One vector is turned by the same rotation once a step. Each row is the vector after some number of steps, and that number follows the row.
The counts run from 0 to 991.
-7.1,3.2,0.6,48.7,-1.3,-19.2,-3.2,-4.5,-6.4,-19.5,-7.4,21.7,32.1,7.2,41.3,-44.5,-10.2,-6.7,-18.4,12.9,34.1,32.3,12.2,26.7,4.7,-9.2,-25.6,-4.7,-3.6,3.5,-15.9,-48.6,-10.4,0.5,-27.0,-12.7,37.4,27.5 => 336
16.8,-8.4,34.5,3.0,-9.3,-16.1,-12.9,-8.6,35.2,12.2,13.9,-6.5,48.9,-22.1,33.0,-40.9,-12.8,-19.4,-23.1,-22.2,-2.7,-12.9,-30.5,4.5,1.4,-6.7,16.4,22.2,-16.8,-17.4,-9.7,-16.6,-30.3,18.2,46.6,-1.6,-30.9,27.6 => 370
-16.6,-6.9,-36.1,19.8,16.3,28.7,32.5,3.3,-12.4,-26.8,19.2,9.6,25.0,-0.7,-18.6,-1.4,-25.1,2.7,25.0,-6.1,36.2,16.6,4.8,28.1,38.1,-6.4,-5.9,24.5,-37.8,-11.6,25.0,-5.7,6.3,54.6,-34.7,5.7,-4.8,20.5 => 965
30.6,1.6,0.1,35.7,9.8,31.3,5.4,16.1,1.9,-10.4,4.1,13.4,23.2,4.8,0.8,-35.0,-2.9,-4.6,0.8,1.0,20.6,20.0,-15.7,37.7,5.3,-54.6,17.6,-27.9,-25.5,6.6,-28.1,4.6,3.4,54.3,-6.3,38.3,31.1,15.7 => 984
15.7,-4.6,-27.6,29.1,15.7,38.0,12.3,28.8,9.2,-5.5,-14.6,3.8,-24.2,7.9,-25.2,9.8,17.4,-51.0,3.1,15.8,-14.4,9.1,-8.0,7.6,-8.1,-21.7,-2.7,-15.1,35.9,33.8,-6.9,38.1,1.0,1.5,14.6,18.4,57.2,-29.0 => 439
1.1,-25.1,-33.6,19.4,53.1,26.4,28.3,27.0,-20.2,-14.0,-17.1,-33.2,-13.7,44.6,-9.8,4.8,-0.7,-33.7,0.7,20.2,-10.8,-15.9,-10.0,3.9,-14.5,-3.8,20.1,-1.6,0.2,51.4,-29.6,18.6,-2.9,-21.3,-5.5,-1.7,-6.7,-26.9 => 226
21.0,-3.3,35.6,-7.6,-19.1,-7.8,2.5,-11.7,6.0,23.4,18.8,-3.1,44.1,-39.8,33.9,-1.2,-30.5,18.0,3.0,-17.0,12.4,-14.6,-7.7,-1.5,-1.6,34.3,-17.4,32.9,-43.5,12.0,-11.5,-43.4,-28.4,9.7,-1.3,-2.2,-32.9,31.7 => 159
15.5,29.1,10.7,8.0,-16.5,-5.6,-2.6,-9.4,3.5,38.8,1.4,-21.4,-13.3,-34.3,2.0,19.5,-14.5,25.2,15.7,-4.0,-28.6,-31.8,-8.3,-34.1,0.8,33.3,50.9,5.4,40.4,-4.6,-13.4,32.7,12.8,-2.1,-17.6,39.9,3.6,-36.1 => 53
-3.3,0.8,-6.1,14.9,-24.6,-43.2,-27.1,-1.7,18.1,-9.3,-6.8,27.7,19.6,-15.2,12.3,-24.8,-26.9,29.4,12.8,22.7,40.7,20.8,7.2,1.3,-5.3,27.6,-4.7,17.8,3.4,-62.0,21.0,-4.9,20.1,38.6,-8.9,-4.0,12.4,25.7 => 729
29.4,21.4,-7.7,16.7,-9.1,4.9,3.2,-7.3,-16.4,18.6,4.9,25.4,31.1,-29.6,12.5,-2.6,-14.9,26.6,18.6,-37.7,4.1,-33.4,2.9,28.0,10.2,7.9,18.0,4.6,-2.0,-52.5,20.9,-15.8,-4.5,59.9,10.9,30.1,-11.3,23.0 => 958
-30.4,-14.9,4.4,-2.3,-23.4,5.8,-2.8,-8.9,6.0,-10.2,-7.5,-21.6,-40.1,-43.5,-23.7,28.8,-12.9,-20.0,1.9,-11.1,-31.0,7.1,17.0,-29.0,31.2,11.5,19.6,3.6,42.9,-21.6,18.2,43.5,14.5,-33.6,-31.5,-0.8,17.7,3.7 => 272
-6.2,-14.6,17.5,10.4,-33.2,-22.4,-16.1,-10.7,-3.7,2.2,-17.2,-6.0,-5.1,-18.0,37.0,-5.4,-41.2,50.3,24.6,28.2,-8.1,23.1,10.4,-35.0,5.4,18.4,5.4,1.5,7.7,-24.4,13.4,14.8,22.2,-28.4,-47.3,0.3,22.4,36.7 => 502
21.9,-19.6,-10.8,22.7,-12.2,-8.8,-6.5,8.1,-30.6,-15.5,-19.3,21.2,-15.0,-13.4,18.2,-5.4,-21.6,49.0,15.9,-21.6,8.9,17.5,33.2,34.2,15.6,-24.7,-23.8,-28.0,-16.1,-33.6,2.6,-5.2,-0.6,7.1,-34.7,-12.1,19.8,49.2 => 531
8.6,13.0,32.8,2.5,-29.9,6.5,-8.3,-2.2,7.3,16.0,-5.3,-24.0,8.7,-19.4,19.2,0.9,12.6,-7.4,32.6,23.5,-0.9,-15.4,-9.5,-65.0,-15.3,45.3,30.7,2.2,51.3,1.9,18.5,26.3,20.8,-30.6,14.2,-3.9,0.7,-19.1 => 264
-32.3,-42.4,5.6,-15.2,-11.3,-18.1,-21.5,-9.4,-23.4,-24.2,-25.6,5.5,-31.3,5.6,6.8,14.4,-26.9,7.4,19.8,24.0,-0.2,-4.4,13.2,-23.3,5.7,38.6,2.0,18.7,20.6,-33.3,9.9,11.3,41.1,-26.6,-44.8,-14.9,-9.6,32.7 => 498
-27.4,0.2,-19.4,26.0,-6.2,13.8,5.7,-12.1,-20.9,-14.6,-22.5,11.6,-2.6,14.5,24.8,-9.3,-4.1,25.3,18.6,26.1,-11.6,35.3,11.8,3.2,23.5,-17.0,7.9,-29.9,13.3,-3.7,20.2,21.2,26.0,-17.5,-49.4,15.4,60.1,30.8 => 93
29.4,-10.0,29.8,-26.2,-11.2,-4.7,-8.4,15.3,42.2,9.2,8.9,-14.6,44.0,-25.7,-2.1,-21.4,-6.1,2.1,4.1,-11.4,15.7,-9.8,-25.8,-9.5,-14.4,7.8,18.0,13.2,-41.6,-15.4,2.5,14.5,-18.1,40.8,54.0,1.3,-44.5,11.5 => 385
-42.4,-16.6,-17.7,2.6,2.4,0.7,14.0,-18.8,-39.1,-33.1,-28.1,11.4,-10.5,20.6,13.6,-8.0,19.5,18.4,7.9,-3.5,-2.6,28.7,28.1,26.0,38.0,-11.6,-2.9,-49.2,-2.5,0.0,-1.7,-4.0,22.2,-26.5,-42.9,-27.5,24.3,28.7 => 106
-1.1,-22.9,-52.9,3.7,53.0,21.7,31.8,36.0,-0.3,-18.6,-13.9,-13.0,1.9,45.1,-34.6,6.0,4.9,-17.8,7.8,25.9,5.6,-1.3,-9.0,23.6,-11.9,-1.1,1.9,-0.2,-32.5,36.6,-14.0,22.5,-6.0,27.3,8.4,-5.5,-4.8,-25.4 => 211
-2.5,-1.5,-12.6,22.3,-10.8,-18.5,-21.4,7.9,-15.0,-29.8,-18.9,48.5,-4.6,10.5,15.2,-22.6,7.9,10.6,10.0,16.7,51.0,31.9,30.2,30.1,4.6,-1.3,-37.8,-11.7,8.9,-12.9,-3.9,-17.7,23.4,15.2,-32.0,-6.8,42.3,17.9 => 320
10.2,-21.6,-11.8,17.1,-7.2,-8.5,-7.9,13.4,-29.4,-22.2,-17.5,19.4,-24.2,-9.3,14.8,-4.2,-25.7,41.9,16.6,-22.7,16.8,19.9,40.4,36.9,23.3,-23.0,-31.6,-16.4,-15.8,-32.8,5.7,-3.9,0.6,0.9,-44.5,-11.2,12.6,43.0 => 530
-5.3,31.6,11.4,8.6,0.0,-30.8,-12.2,0.3,2.7,19.7,-12.3,-15.4,-15.4,3.1,18.3,-13.9,30.8,1.6,-8.4,7.5,-2.8,-11.8,13.7,-13.6,-10.9,27.7,23.4,-16.0,42.6,42.2,-43.8,13.3,1.0,-36.1,-19.3,9.6,15.3,-65.2 => 460
-1.1,-24.1,11.9,-38.8,17.1,0.3,-6.0,26.8,22.6,-6.0,17.2,-17.4,15.6,-4.9,-16.5,-2.6,-7.1,-20.8,6.2,-25.7,31.6,-23.8,0.8,3.4,-1.5,3.0,1.7,55.5,-45.7,-1.9,5.9,21.6,-20.0,22.0,14.1,11.4,-67.8,0.5 => 389
-15.6,-25.8,-20.5,4.1,-0.1,-10.8,-5.7,10.2,-31.7,-33.0,-12.4,20.9,-21.4,1.5,10.1,-1.6,-13.5,25.7,18.9,-25.4,33.4,13.3,43.9,33.9,31.4,-15.0,-39.3,7.9,-15.7,-28.9,21.8,0.2,6.2,-4.4,-42.9,-16.0,-4.9,34.4 => 528
17.3,18.3,4.6,30.6,0.0,-8.8,6.5,27.8,13.2,3.3,-2.2,-51.5,-11.0,-37.4,-32.2,13.0,-16.9,-16.2,-9.7,5.0,7.4,-2.2,11.7,-33.9,-24.9,45.5,36.1,-4.0,26.1,13.5,-32.7,8.7,-9.2,-6.9,-16.3,-15.9,-0.1,-50.9 => 35
8.7,5.2,-53.6,-10.0,44.9,10.9,20.1,16.9,3.5,15.4,-18.8,7.8,17.1,26.6,-17.8,5.2,22.2,-5.2,-2.9,-9.9,-21.6,-35.2,-8.8,40.7,-10.4,3.7,15.5,-8.3,-19.2,11.5,-5.2,23.8,-22.3,36.3,51.3,19.2,-16.8,-26.8 => 207
-41.5,-11.1,-25.5,10.5,11.0,20.5,13.5,-15.3,-41.2,-17.9,-24.1,8.8,-8.4,26.2,19.6,4.4,-3.2,19.3,32.7,26.1,-6.2,15.8,16.3,2.0,28.1,-2.2,4.4,-14.2,10.2,3.0,23.4,17.0,33.2,-21.5,-59.1,12.2,36.3,25.8 => 91
-18.8,7.2,35.0,2.9,-17.8,-13.7,-2.5,-23.1,-9.5,-9.6,6.6,9.4,43.8,0.6,59.3,-39.8,29.9,-13.7,-1.9,-19.6,31.3,2.5,11.7,3.2,20.2,12.7,-23.8,7.9,2.0,16.7,9.3,-46.6,-15.4,-29.7,6.1,-33.5,-17.8,21.1 => 130
28.2,7.1,14.3,17.4,-30.8,-35.0,-8.0,-4.7,-1.4,7.1,7.9,-6.2,3.2,-53.9,8.2,-6.3,-41.0,56.8,12.4,-33.4,11.9,-2.3,16.5,5.6,15.9,17.6,11.7,0.9,-5.3,-51.2,-8.6,-11.8,0.3,28.5,-24.2,-9.9,-16.4,16.2 => 941
-19.3,-16.9,-45.2,-6.7,8.5,13.5,11.7,5.4,14.8,8.1,-37.0,10.9,-19.6,6.6,-16.1,24.7,-0.2,6.2,6.9,41.3,-42.3,23.9,-3.0,7.0,0.0,3.0,-8.3,-22.4,1.6,19.8,12.7,53.9,9.0,-10.4,-1.7,21.4,62.5,6.2 => 861
-29.7,2.1,20.9,-29.0,-33.6,-52.1,-35.7,-33.9,21.5,12.6,-11.3,10.5,-16.5,-16.0,27.1,-17.1,12.1,27.6,7.2,-6.7,-18.1,-11.3,3.3,-21.0,24.1,23.2,18.4,6.3,38.8,-33.5,11.4,32.4,22.9,-29.9,1.1,6.3,-7.8,-6.1 => 492
-30.4,22.9,16.0,2.5,-15.6,-39.1,-16.1,-35.1,16.7,22.1,-8.1,-13.0,-3.3,-17.9,34.1,-14.5,11.8,-0.5,-17.7,-0.9,-34.2,-9.2,6.1,-24.8,12.0,32.3,30.1,4.3,53.6,5.0,-9.8,14.5,-2.3,-50.5,-9.9,14.1,13.6,-30.7 => 476
21.2,26.3,6.9,19.2,-4.3,-16.4,13.1,10.1,16.8,26.3,9.2,-51.2,-4.1,-37.3,-18.2,6.4,-7.9,15.4,0.5,-5.4,-11.2,-9.6,0.4,-32.5,-9.4,44.9,40.3,-8.5,18.5,16.4,-33.9,16.7,-9.9,-7.5,-6.3,-10.2,-8.3,-58.6 => 37
-27.3,-10.6,14.0,-12.2,7.9,-5.2,-3.4,1.6,-1.3,-9.7,-0.1,-39.4,-34.9,5.7,-5.5,1.7,17.8,-31.3,8.8,-12.9,-3.8,-20.1,8.2,-31.7,16.1,16.6,25.0,20.5,37.5,25.0,-12.8,37.4,12.4,-53.0,-15.6,-7.8,-33.4,-44.7 => 254
-22.2,21.2,13.5,-25.1,-30.6,-11.5,-2.3,-13.7,2.3,14.9,6.0,-5.7,0.6,-21.2,11.4,11.3,17.2,41.2,48.2,5.8,15.8,-3.0,16.6,-39.8,21.4,53.5,5.9,11.2,16.3,-1.4,34.8,32.0,26.3,-21.8,-21.6,-4.3,-10.4,-19.4 => 281
20.4,24.1,-45.2,-2.2,35.0,-0.3,13.9,20.8,16.9,32.4,-14.4,4.6,23.4,7.9,-6.9,-5.0,17.1,8.6,-13.9,-18.5,-29.1,-26.3,-0.5,41.4,-12.6,-4.2,17.0,-10.2,-20.6,5.4,-4.5,24.4,-40.7,36.1,42.1,37.4,-3.5,-27.2 => 205
-22.4,-21.9,17.3,-7.5,10.6,0.0,-1.3,2.9,-6.8,-12.4,-1.0,-42.5,-45.9,0.4,-11.6,9.8,4.0,-29.7,3.1,-10.6,-12.3,-15.8,11.5,-32.6,17.6,7.9,26.8,16.7,33.4,22.6,-18.5,39.1,11.4,-54.5,-28.0,-5.2,-26.6,-37.5 => 255
